(in the rows, 128 means zero)
runs of hidden systems:
Zegip, path 1 (11 x 22):
[[115 115 149  90 169 126 148 117 124 137  69 173 119 140 115 164 173 123
   64  95 133 152]
 [146 137 102 132 191 124 134 148 170  66 102  80 108 102 107 103 149 178
  123 136 105 137]
 [139 148 130 142  94 137  69 143 139  92 125  81 179 140 122  93  73 111
  154 160 144 109]
 [116 114 144 124  96  98 138 106 126 183 158 174 135 150 128  85  92  93
  168  93 165  90]
 [138 113 122 152 134 154 183 116  84 135 171 192  67 141 139 167 136 145
  123 128 104 130]
 [108 155 131 125 126 159 104 164 108  99  77 122 103 123 165 171 174 114
   57 133 104 155]
 [139 142 124 104 177 111  96 120 192 139  78  87 143  99 101  85 172 105
  143 141 112 143]
 [158 136 119 119 109  99 123 108 147 110 175  92 147 120  63 112  55 145
  176 141 104 124]
 [150 113 166 123  86 122 143 134  61 135 132 168 166 164 151 118  66 134
  115  82 148 108]
 [ 97 106 135 146 189 155 174 120 124 128 113 200  94 153 147 132 164 129
  103 109 168 111]
 [104 153  95 163 141 159 112 159 149  83 131  93  58 100 152 130 161 139
  116 154  98 134]]
dudi, path 2 (11 x 22):
[[149 217 104 133 139 108 136 123  87  91 127 152 102 149 101 112  93 116
   93 160 116 121]
 [114 194 148  99 163 142 138 110 101 105 116 169 142 166 155 124 107  57
   99 117 130 128]
 [105 145 157  90 175 134 118 136 150  72 113 164 110 136 107 124 141  69
  149  76  88 135]
 [157 136 158 130 134 128  71 170 108  79  94 150 118 117  93 142 119 115
  121 104  60 150]
 [162 138 148 154 150 127  79 128 123 144  63 189 125 131  87 120  90 126
   75 139 117 131]
 [137 175 114 129 162 119 152 101 150 103  92 160  64 149 106  92  90 131
   72 129 125 113]
 [140 190 130 110 122 160 147 126 107  49 108 136  93 176 147 117 120  90
  100 134 119 120]
 [120 163 152 110 133 137  93 140 106  89 104 180 135 171 112 108 150  39
  152 117 131 118]
 [139 165 135 129 181  93  85 149 116 108 133 179 119 108  75 115 127  91
  152 109  72 141]
 [146 166 148 132 163 125  97 130 106 117 106 158 127 109 108 164  71 124
   69 126  68 162]
 [132 135 162 109 154 148 129 105 155 121  58 171 101 147 126 124  95 110
   53  97 119 132]]
valo, path 3 (11 x 22):
[[127 135 126 149 148  86 108 118 117 205  97 172 154 126 122  78 126 124
  109 132 185 103]
 [ 97 181  72 148 173 118 175 105 142 111 171 109  85 120 137 116 110 151
  117 160 143 116]
 [123 131 138 101  70 182 155 139 109  73 142  86 128 170 194 141 138 108
  134 120 134 123]
 [106  73 160 101 127 144 103 117 150 161 130 156 149 129 101 167 180  76
  178 110 119 150]
 [144 129 124 150 157  77  88 161 114 147 146 124 128  64  97 129 118 165
  136 111  62 152]
 [158 164 127 147 120 121 116 126  93 143  87 110 179 137 144 120  71 158
   60 160 155 125]
 [ 85 115 116 103 144 137 175  73 203 130 110 126 105 155 122 110 121 127
   97 125 187 107]
 [151  95 109 139 123 154 165 151 130  72 165 108  87 136 129 107 169 155
  199 127 114 111]
 [115 120 144 149  70 127  72 176  61 128 140 163 157 140 124 155 150  90
  154 130 142 123]
 [ 95 155 131 126 169  88 106 108 136 220 139 150 141  81 151 122 127  98
  114 109 112 150]
 [153 169  98 121 155 140 158 100 139 112 145  66 125 105 140 154  87 169
   91 169  89 158]]
nabo, path 4 (11 x 22):
[[122 142 119 130 103 136  68 149 181 100  91  49 114  99 140 116 121 135
  107 143  97 145]
 [160 131 140 109  69 123 119  83 154 179 119 103 155 151 123  79  89  98
  147 150 154 111]
 [118 138 105 113 128  89 196  87 108 140 180 166 110 152  80 140 102 144
  133 124 158 110]
 [131 124 126 140 163 135 174 172  52  82 142 140 143 132 176 159 157 168
  112 102 132 130]
 [ 89  93 146 156 179 170  72 165 153 115  97 128 162 106 154 140 177 108
  141 134 142 139]
 [116 142 127 127 118 114  73 124 196 157 131  96  90  84 128  88 106  97
  147 117  75 132]
 [180 141 134 107  56 130 141  79 116 176 152 111 129 141 115 143  74 129
  115 158  99 141]
 [118 112 121  99 116  92 183 107  92 151 108 164 131 162  94 152 151 154
   81 111 187 123]
 [139 118 103 149 206 124 159 167 112  73 123 123 131 117 135 105 179 181
  138 121 145 118]
 [ 85 128 134 151 135 172  75 166 157  69 135  80 160 117 166 131 111 107
  154 141 135 124]
 [113 127 156 123  93 119  90 107 157 194 146 146 122 118 150  95  94  67
  162  98 106 122]]
meka, path 5 (11 x 22):
[[ 69 142 113 123 122  84 108 152 119 167 176  99 145  81 173 124 156 109
  155  94 126 129]
 [147 105 141 118 136 134 132  91 134 203 161  97 186  94 150 161 112 142
  144 146 102 168]
 [105  78 149  81  92 108 143 106 157 150 104 111 128 121  97 181 110 165
   76  86 122 152]
 [169  62 134 133 125 137 145 146 137 115  69 102 143 134 128 106 171 194
  116 122 158 120]
 [ 76 109  88 167 115 128 107 152 153  87 129  97 134 134 104 121 126 162
  131 163 199  93]
 [103 146 101 146  93  99 133 150 105 166 170  96 127 115 192  75 137 132
  152 115 161  96]
 [105 115 117 137 116 155 159  92 117 192 199 124 140 116 163 182 126 127
  146 166 134 148]
 [ 91  93 140  80 110 111 146 129 131 162 136 116 112  97 135 188 170 139
  101  72  95 165]
 [160  71 144 117 155 140 109 139 147 139  78  85 186 104 116 145 179 170
  124 139 128 160]
 [ 90 108 114 123 111  89  98 138 178 110 102  81 158 120  82 111  93 165
  111 121 176 109]
 [156 115 115 148  89 119 159 131 118 145 137  95 148 141 178  61  99 173
  141 124 175  83]]
nabo, path 6 (11 x 22):
[[158  87 136 126 102 141 143 104 183  97 137  97 125 145  99  88  57 161
  158 121 129 101]
 [109 103 125 158  58 122 138 141  89 132 173 161 118 157 130 127  82 146
  142 113 173  86]
 [106 143 107 180 144 121 131 154  61 167 154 184 107 122 164 131 177 127
  124 146 156 113]
 [ 93 174 107 133 180 154 118 136 134 125 124 109 108  99 170 157 195  96
  111 163 103 160]
 [142 135 148  63 123 141 113 107 176 131 101  64 151 114 140 126 157  84
  142 116  84 164]
 [163  95 147  81 102  91 131  90 157 143 131 117 161 132  50 126  89 134
  161 107 112 137]
 [146 113 128 146 114  82 149 138  87 120 139 155 139 132  87 129  60 198
   97 101 149 110]
 [114 112 124 192 162 162 137 154 103 114 110 164 136 141 172 121 120 166
   91 145 179 101]
 [ 77 132 112 160 150 177 117 137 175 116 132 124  73 121 185 105 170  98
  137 143 144 111]
 [129 145 122 105  75 141 115 120 140 147 167  87  99 119 156 124 165  76
  184 140  82 140]
 [138 140 135  77  85  78 118 109  91 175 145 127 164 126  78 171 144 101
  136 134 113 161]]
meka, path 7 (11 x 22):
[[113 124 100 158  63 119 140 118 103 194 150 146  73 137 139 138 158 138
  104 161 163 113]
 [110 142  86 114 147 122 174 120 118 156 153 100  92 110 145 159 220 144
  121 159 132 149]
 [ 87 143 119  77 155 126 128 136 140 106 135  60 185 109 143 169 177 114
  135 130 128 164]
 [115  89 162  87 145 105 115 124 153 141 125  99 218 119 125 118 107 123
  161  78 144 133]
 [154  61 150 145 114 115 136 121 144 141 143 128 158 121 103 124  50 193
  142  99 128 118]
 [129  87 122 171  77 136 132 152 111 141 111 139  89 132 146 135 100 197
   67 123 151 109]
 [103 121  94 169 123 154 130 137 143 158 104 123  76 123 166 118 196 145
  100 173 174 112]
 [ 87 156  84 112 113 126 127 127 161 135 159  64 110 112 145 124 190 101
  166 167 138 133]
 [121 141 131  74 104  98 135 118 101 156 172  78 200 122 135 148 148  97
  171 123 132 146]
 [121  82 154  94 155  98 162 102 116 163 151 140 200 121 104 169 102 157
  128  88 142 146]
 [131  64 146 140 155 132 145 145 141 111 107 123 135 106 136 145  96 209
   88  78 116 135]]
burag, path 8 (11 x 22):
[[158 147 132 104 197 146 180 110 129 111 158  99 151 111 186 114 126 131
  153 105  87 146]
 [101  95 173 102 130 164 111 106 149 115 121 129 183 140 111 200  83 107
  113 119 123 157]
 [145  85 170 138 123 102  99 148 129 158  88 181 114 116 127  83 109 135
  117  50 111 113]
 [163 107 100 189 114 128 116 142 114 131 116 136 106 125  83 138 105 200
  102 185 144 115]
 [ 96 179  95 119  56 105 118 145 106 129 116 101  87 148 156 106 165 105
   98 138 163 106]
 [152 135 104 121 177 157 179  99 149 129 146 113 121 143 152  90 190 114
  185 171 145 119]
 [ 77 124 128  90 133 130 125 127 140  93 186  94 158 110 116 187 125 101
  170 112 101 157]
 [162 116 178 113 165 126 123 132  88 168 115 165 185 117 168 126 115 111
  125  76  92 151]
 [112  95 137 146 157 115 113 104 168 148  95 157 129 113  69 156  72 170
   74 134 141 137]
 [145 130 126 139  61 117 116 162 122 100  92 107  76 130 155  86 109 168
   85  90 114 104]
 [162 113 109 155 102 169 136 123 119 119 111 130 127 176 114 111 171 129
  150 198 188 105]]
valo, path 9 (11 x 22):
[[156 128 124 105 181 122 171 149 119  38 114  96 146 126 107 130 135 184
  115 108 114 139]
 [123  98 165 141 133 161  91 158 130  68  85 150 179 166 127 102 107 110
  137 112 175  98]
 [104 107 134 179 155 134  99 115 172 169 155 182  93 116 123  90  99 103
  169 132 130 104]
 [155 157 105 173  86 138 132 132  87 152 173 131  62 115 159 135 112 149
  116 159  84 128]
 [122 150 134  88  77 134 145 112  95 160  91 127 119 155 150 168 177 103
   65 134 139 149]
 [124 136 125  66 184 102 148 117 165 115 105 105 132 113  96 126 199 107
  143 107 111 155]
 [165 144 136 122 152 110 104 161 110  50 130 101 183 129  89 108  91 139
  169 122 103 128]
 [126 105 167 146 121 132 110 113 119 146 125 181 173 156 128 109  43 116
  125 104 163 101]
 [115 104 119 175 168 157 166  98 153 167 158 177  64 117 145 129 108 159
  114 133 123 118]
 [136 138 107 158  92 170 127 160 102  92 116 108  63 129 161 155 174 148
   94 160 111 131]
 [124 144 137  89  87 124  86 133 135 149  78 116 134 143 122 116 204  56
  129 135 142 139]]
sege, path 10 (11 x 22):
[[ 81 144 135 156 168 142  77 127 157 153 118 190  85 114 114 133 151  68
  125 140 113 134]
 [145 162 124 128 109 147 108 130 151 125 124  89  67  93 162 126 109 126
  100 132  45 151]
 [201 114 158  81  74 149 137  97 125 138  86 100 156 165 107 134 123 121
  121 144 116 145]
 [155 125 124  92 170  79 167 107 138  98 126 149 141 146  47  93 128 142
  158 103 141 115]
 [132 151 112 171 193 132 148 166  67  72 159 150 154 129 138 137 107 166
  128 142 137 122]
 [ 72 153 154 142 134 167  94 137 114 120 106 173 142 155 177 138 108  71
   93 123 162 119]
 [123 132 137 132 132 162 117 105 187 147 137 138  60 118 160  84 134  75
  160 118  82 119]
 [183 125 131 113  63 140 128 122 108 121 153 111  84 126  97 167 127 134
  143 145  56 154]
 [188 138 145  90 124  79 127 130  83 142  70 148 163 143  74 116 153 132
  101 115 128 141]
 [136 155 105 134 234 117 154 112 153  93 116 128 154 123  97 108 121 148
  123 156 146 132]
 [ 89 159 135 133 142 158 145 141 111  57 154 115 149 148 181 139  58 127
  109 110 137 113]]
burag, path 11 (11 x 22):
[[119 105 156 135  90 133  65 176 118  75 114 153 100 129  91 150 128 110
  143  93  88 130]
 [192 152 125 163 134  99  84 147  73 159 102 170 151 128  94  87 141 124
  139 164 128 120]
 [ 97 193  77 118 119  74 139  92 140 144 150 112 101 125  82 124  96 128
  100 164 148 123]
 [151 166 127  90 119 156 199 102 120  92 150 105  89 158 188 106 122 110
  124 110 103 119]
 [114  98 156 113 155 189 138 113 146  82 132 163 138 165 102 177 145  84
  161 139 127 140]
 [120 128 156 137 153  92  64 173 113 118 129 174 133  96  95 115 122  99
  158  75  79 134]
 [188 162 123 164 144 110 103 117  93 166 115 147 152 115 103 122  70 154
   95 173 107 140]
 [105 170 112  99  73 106 150  87 151 142 111 120  72 153 113 118  96 115
   64 125 145 114]
 [168 116 123 123 128 173 188 121 132  69 131 134  68 165 143  92 161 132
  156 126 119 104]
 [102 131 129 132 130 149 100 156 107  61 153 143 146 148  84 175 157  89
  181 153 128 137]
 [129 177 138 131 169  82  86 147  93 164 138 166 161 105 135  89 125  78
  150 109 101 133]]
sege, path 12 (11 x 22):
[[162  91 148  99  83 170 148 123 131  93 153  91 156 163 138 119 140 106
  205 125 129 121]
 [129 118 134 126 114  71 104 145  87 133 169 175 143 129  47 133 128 111
  181 109 126 123]
 [136 161 115 177 188 100 109 148  84 168 126 174 123  93 129 129 127 152
   86 149 112 138]
 [ 96 147 134 124 150 180 127 103 165 126  77 113 109 131 169 156 111 124
   44 150 134 144]
 [144 106 147  86 100 162 152 113 184  89 114  78 111 153 164  83 130 113
  158  93 118 116]
 [168 101 126 126  91 119 129 139 102 105 170 126 147 145  70 128 137 126
  214 141 123 120]
 [124 159 118 147 143  59 105 154  59 151 137 187 143 117  80 129 123 129
  112 121 137 129]
 [114 165 118 158 205 150 128 113 135 160 102 148 117 111 174 129 128 131
   61 157 131 143]
 [ 97 124 144  94 113 189 145 105 188  89 114  82 104 141 175 143 107 112
   95 111 110 137]
 [174  83 157 103  73 144 128 136 131 107 133 106 142 151 124  94 142 111
  205  95 109 114]
 [150 119 113 149 120  81 100 141  93 134 155 167 138 124  34 138 134 134
  174 152 128 124]]
Zegip, path 13 (11 x 22):
[[115  92 134 159 165 150 140 107 169 133 114 205  51 135  93 131 121 137
  110 117 120 115]
 [163 156 113 161  95 143  97 161 118  90  90 120  57 128 126 116 129 152
   84 153  89 126]
 [163 180 132 106 115 117  90 115 131 138  72 131 139 158 105  72 148  62
  127 158 139 120]
 [142 172 119  88 148  91 175  90 139 109 169 144 103 144  85  93 101  98
  170 104 103 117]
 [162 144 163 126 138 159 141 141  80  74 154 158 137 146 158 145  71 113
  134  93  71 137]
 [ 86 119 168 130 171 152  92 135 157 119  80 189 119 130 135 134 114  87
   90  82 127 132]
 [141 115 113 170 164 131 106 127 189 129 110 142  54  95 105  84 115 152
  127 134  90 121]
 [180 157 127 147  58 142  83 126 124 119 105 118 103 147  97 112  81 117
  113 181 110 121]
 [152 161 139  80  98  96 147 102 108 149  97 171 117 171 112  74 132  78
  119  99 149 104]
 [157 156 120 115 188 135 190 118 103  72 160 172  90 152 110 122 141 116
  158 121 100 128]
 [102 173 151 129 149 157  88 168 111  55 122 131 126 125 163 147  93  91
  107 104  84 139]]
muti, path 14 (11 x 22):
[[150  69 130 152  61 154 106 107 164 187 114 104 127 131 127 116 128 147
  147 167 156 115]
 [114 132  90 113  61  77 147 130  95 156 168 119 108 134  80 145 170 140
  145 142 156 121]
 [166 144 106 122 149 114 165 153  75 138 128 100 156 125 170 103 211 144
  147 142 148 128]
 [ 53 131 109 115 195 136 150 118 157 120 155  90 169 109 159 161 150 126
  129 134 163 140]
 [107  98 152 113 132 118 135 132 157 140 147  88 152  92 188 106  79 153
  138  56 104 128]
 [147  57 151 149  91 156 102 122 133 167 149 116 177 121 114 173  91 158
  146 148 128 145]
 [115 103 109 145  76  68 116 150  90 173 120 146 121 121  86 137 143 174
   97 119 170 114]
 [156 131  81 166 126 139 145 144 116 134 116  89 106 123 150 101 194 174
  132 186 163 112]
 [ 56 159  96  93 109 129 151 125 140 106 153  66 136 139 160 137 167 100
  135 137 173 124]
 [134 104 149  91 141 122 161 110 145 168 158 101 161 116 183  90 144 110
  184  74 123 125]
 [117  92 136 133 151 124 132 120 111 158 189 130 182  92 113 194 102 153
  159 129 107 160]]
muti, path 15 (11 x 22):
[[132 140 141 141 133 158 147 139  87 108 162 111 161 122 195 160  58 162
  102 116 102 138]
 [ 94  56 165 150 110 168  99 128 147 170  85 168 130 140 149 157 128 127
   91 108 161 125]
 [130  91 102 156  92  98 100 146 159 147 141 124  60  97  71 112 151 158
  155 129 107 117]
 [167 172 102 125  72 109  99 157  78 109 125  72 156 135 120 119 154 123
  142 175 130 132]
 [112 158 117  90 163 109 169  87 129 162 109 131 169 156 135 103 168  96
  114 142 195 123]
 [119 127 115 113 183 131 207 101 146 115 185 120 100 109 158 128 116 157
  143  93  98 132]
 [115  89 166 133 114 170 107 168 101  92 139 112 171 120 177 179 105 132
  132  97  98 148]
 [105  70 153 154 125 110  63 139 154 183  93 169 155 112  92 119 127 123
  129 110 157 118]
 [156 143  84 168 105  90 113 126 137 160 147 104  86  95  85 106 104 179
  124 172 112 123]
 [145 171 112 106  67 140 151 126  85 118 109  80 137 164 158 140 151 128
   86 170 161 128]
 [101 104 128  85 154 137 187 100 158 137 121 142 119 158 137 113 197 105
  148 106 176 116]]
dudi, path 16 (11 x 22):
[[153 113 118  71 119 117 173 115 149  72 137  90 127 151  70 118 167 130
  185 117 124 126]
 [157 122 139 142 108 107 116 180  39  96 142 141 195 143 118 140 128 149
  151 122 140 126]
 [101 108 131 182 204 131 109 129 131 167 140 180 163 105 143 119  91 136
  132 132 155 117]
 [ 79 135 112 141 130 134 126 121 181 123 156 104  59  91 159 138  84 146
  101 107  88 133]
 [157 121 148 110  53 181 121 118 132 148 101  97  98 145 172 146 153 102
  108 145 101 143]
 [145 101 123 104 108 106 132 110 134 160 100 153 129 157  59 114 202 108
  156 144 173 120]
 [156 162  91 130 170  66 155 154  75 102 151 110 154 111  96 107 145 175
  142 138 135 124]
 [106 152 141 139 166 150 125 124 108 114 145 111 206 129 176 150  63 130
  107 141 149 136]
 [ 75  86 162 114 130 145 129 115 186 139 139 141 113 127 166 111  92 104
  141  56 126 115]
 [161  85 132 142  88 160 116 145 139 110 140 121  60 115 118 141 159 141
  164 128  63 138]
 [146 123 119 155  74 115  91 143  81 175  97 148 128 136  95 157 167 140
   92 177 158 135]]

runs to name:
path 17 (2 x 22):
[[170  86 114 174 124 140 151 128 148 147 154 127  68 109 142  82 135 175
  168 133 104 105]
 [107 142  95 161  63 147 121 127  97 143 159 119 111 141 124 184 134 138
  110 203 159 130]]
  dudi
path 18 (2 x 22):
[[150 169 120  99 130 124 119 116 187  91  97  70 110 132 129  55 112 108
  131 124 113 113]
 [158 144 138 111  71 150 136 112 102  97 147 126 161 191 117 112  93  85
  171 153 156 104]]
  meka
path 19 (2 x 22):
[[168 135 116 149 121  94  91 177  64 133 110 126 145  99  93 157 158 168
  105 151 104 153]
 [122 189 104 100 129  83 131 112 121 150  82 102 152 140 123  97 140 120
   69 146 179 122]]
  burag
path 20 (2 x 22):
[[127  92 145 150 103 131  74 158 117 138 100  99 213 120 131 142 100 156
  113 141 168 130]
 [ 94  96 105 142 128  93 151 108 155 189 135 134 132 131 121  93 132 157
  128 129 205  93]]
  Zegip
path 21 (2 x 22):
[[144 144 122 163 211 152 146 130 158 100 119 135 101 122 171  63 114 141
  135 127 119 108]
 [ 83 159 124 129  71 154  95 129 143  76 149 114  96 147 121 162  73  90
  121 143 121 126]]
  dudi
path 22 (2 x 22):
[[113  99 168 139 162 167 124 102 132 149 102 212 129 154 123 159  97  98
   92 117 136 133]
 [122 116 128 165 132 117  79 156 162 110 104 156  56  96  92 107 108 151
  111 102  82 123]]
  burag
path 23 (2 x 22):
[[ 95 116 107 141  94 119  89 107 190 177 117  82 109  91 109 149  98 155
   87 162 131 140]
 [179 129 123  94  71 120 177  89 134 174 113  87 109 141 162  91 135 149
  107 126 134 118]]
  dudi
path 24 (2 x 22):
[[123  76 141  96 147 103 139 127 142 118 139 161 148 140  58 126 175 110
  197  92 140 123]
 [136 148 119 155 138  85  93 181  89  85 154 130 132  91  97 137  86 165
  131 106  80 133]]
  nabo
path 25 (2 x 22):
[[139 116 144 154 176 181 148 104 164 149  97 122 134 125 204  99  89 148
   89 128 137 122]
 [ 93  63 140 136  68 168  87 130 195 120 118 101 100 124 117 154 113 134
  134 130 126 128]]
  burag
path 26 (2 x 22):
[[107 150 109 153 183  78 123 137 122 160 128 110 169  87 145 107  89 182
   87 129 153 126]
 [112 125 129 129 124 165 160  86 182 148 133  87 119 126 199 116  66 146
   89 127 134 122]]
  meka
path 27 (2 x 22):
[[104 100 118 131 177  94 147 135 149 133 127  98 155  85 121 146  95 209
   86  98 138 138]
 [123  94 140 142 109 165 124 135 166 125  96  71 145 122 197 107  94 169
   88 115 147 118]]
  meka
path 28 (2 x 22):
[[140 116 110 102 119  99 102 131 138 139 112 110 126 109  51 161 205 125
  148 157 111 159]
 [141 175 107 107 158  62 118 143 113 131 114  68 175  90 114 112 113 167
  100 125 122 144]]
  sege
path 29 (2 x 22):
[[104  71 130 166 105 122 101 151 125 114 179 158 129 121  80 164  83 151
  170 121 129 116]
 [146 142 123 182  83 101  71 176  70 164 110 145 135 116 148  94 128 138
  115 141 143 110]]
  muti
path 30 (2 x 22):
[[127 177 139 159 147 133  77 155  63 130 112 168 181 138 148 138 113  89
  103 158 144 130]
 [ 98 163 139 122 168 142 119  77 191 160 118 157  90 123 144 101  95  72
  105 122 113 126]]
  sege
path 31 (2 x 22):
[[ 98 145 124 133 109 166 136 108 159  60 145 149  80 168 109 130  68 101
  131 139 140 106]
 [164  89 161 131  90 163 144 126 115 152 139 168  86 146 167 103 154 100
  168  95  99 113]]
  valo
path 32 (2 x 22):
[[150 142 121 127 146 139 173 103 100 150 154 134 176 165 171  79 137 108
  170 151 180 101]
 [ 67 135 117 137 161 136 169 111 112 160 203 162 109 114 173 171 126 117
  133 113 128 134]]
  muti
path 33 (2 x 22):
[[114 137 128 146 177 148  81 120 177 110 130 150 134 127  75 118 131  77
  183 171 124 132]
 [123 158 123 133  83  78 101 128 123 150 167 129  90 104 118 110  54 128
  125  91  75 123]]
  Zegip
path 34 (2 x 22):
[[ 71 118 120 140 113 107  84 155 137 166 170 140 110  95 134 125 172  85
  186 111 117 127]
 [157 171 119 127 121 102  94 126  93 187 156 113 134  84 129 153 123 117
  122 154  62 169]]
  nabo
path 35 (2 x 22):
[[129 130 124 114  59 130  92 134 122  95 162  88 163 147  80 153 106 109
  177 162 131 130]
 [124 121 148 111 112  69 134 146  67 179 141 170 164 128 140 106 132 117
  135  62 143 114]]
  Zegip
path 36 (2 x 22):
[[125 194 149  87  83 129 118 105 104 118 154 125 137 151 137 141  72  60
  123 121  92 137]
 [192 119 163 109 163 131 157  87 118 178 131 183 137 138 125 105 122  99
  157 105  84 140]]
  sege
